In the data rows, 128 means zero.
Here is a table of points, one per row:
[176 143 172 145  97 142 122 127 138 126 141  95  91 117 101  96 143 168]
[148 172 140 179 155  88 174  98 110 122 173 126 102 153 116 140 106  78]
[186 115  94  73 180 131 216  82 190 157 203 128  63  87 104 166 151  59]
[157 140 149  97 124 116 123 152 167 139  83  75 185 145 101 112 131 170]
[ 64 124  69 111 157 196 165  47 189 169 197 145  40  67 182 151 121 117]
[ 77 120  43  73 174 112 132 110 162 112 135 174 144 116 192 135 153  96]
[ 96 161 139 139 120 125 140 121 101 118 182 133 137 149 138 120 111 113]
[154  88 114 110 110 126  97 154 148 127  81 107 130 118 111 131 148 196]
[143  99 120 133 107  93  95 151 103  83 123 126 138 152 128 106 138 137]
[114 185 162 127 125 134 118 159 155 117 125  98 147 173 148  93 118 143]
[176 150 191 161 102 182  95 134 128 162 106 100  62  94 100  75 124 198]
[107 105  54 107 119 107 135  88 117 145 118 160 128 118 155 130 131  99]
[170 146 178 159  80 129 110 130 128 134 147  64 109 135 110 109 160 179]
[153 122 171  78 128 131 122 176 149 163  47 109 183 157  72  99 123 173]
[135 178 150 151  99 150 108 152 145 116  94  82 144 135 143 108 141 194]
[ 81 107  24  55 168 108 138  97 182 124 140 183 135 106 202 141 129  93]
[166  54 131 106 104 141 108 169  99 164  61 140 124 113  61 137 116 179]
[ 88 167 127 160 123 125 145  98 119 112 184 117 117 111 128 137 112 105]
[151 154 193  90 137 108 119 167 135 181  54 114 211 168  83  94 104 129]
[142 107  93 144 117 107  91 153 112  68 125 108 139 127 140 120 138 144]
[132 169 155 137 130 120 128 116 116 105 136 120 129 141  91 137 133 128]
[ 82 151 123 176 109 144 136  98 109 110 162 117 114 147 143 139  94  92]
[103 133 121 126 158 185 164  65 163 163 192 141  62 104 166 132 119  93]
[174  68 131 107 112 129  79 157 127  92 126 142 164  92 111 120 172 189]
[106 111  77 143 133 107 109 106 101 100 136 145 127 128 150 138 139  98]
[118 142 120 128 148 113 184  93 139 152 189 137  91 128 101 168 108  51]
These points spread out most along one direction. How far along it is each point below, from 0 to 9? The average is between 4 and 5, and the first point in the table lies past the average.
[138 119  97 145 136  99 110 123  67  85 129 131 126 125 157 144 128 120] 4
[127 108 127 145 109  94 119 136 114  86 122 124 140 152 132 121 154 133] 5
[187  71 135 105 114 138 112 142 129 103  82 121 102  93  99 137 148 172] 6
[126 165 139 174 110 130 131 132  99 130 158 121 111 169 107 104 132 101] 5
[104 113  78 127 109 104 119 126  84 101 142 159  95 145 163 130 120 129] 4
[ 94 123  88 150 119  83 148 100  99  92 132 157 115 141 166 138 138 110] 3
[ 94 127 137 156 128 154 162  59 130 158 174 153  92 122 161 136 110  84] 3
[122 109 104 106 160 195 141  90 224 143 230 138  54  85 189 127 156 131] 2
[135 141 163  94 128 119 124 159 141 203  30 127 206 146  87  97  94 160] 7
[120 145 170 146 117 166  98 177 137 131  91  89 163 131 137  90 133 176] 6
[ 37 159 188 110 100 197  95 159  90 234   0 153 191 123 134  42  76 189] 7
[124 121  74 129 141  96 121 109  83  92 148 167 122 122 143 133 131  96] 3
[133 148 170 101 108 141  98 168 147 115  90 105 136 128 149  92 110 184] 6
[162 103  99 141 127 109  88 147 139  67 114 125 139 122 145 129 122 149] 5
[143 112 104  74 195 123 172  95 166 177 205 173 153 110  88 132 117  42] 2
[163  60 110 127 109 124 102 168 132 124  94 128 153  97  94 122 144 172] 6
[136 105 104 144 115 115  97 149 101  62 141 123 127 131 164 126 171 116] 5
[111 160 145 175 139 151 138 121 113 136 167 127 116 135 120 110 133  86] 4
[127 161 201 107 111  79 136 179  28 200  13 137 255 231  25 126  82  97] 8
[133 120 126 140 153 105 198  91 145 151 202 124  88 116  79 179 120  48] 3
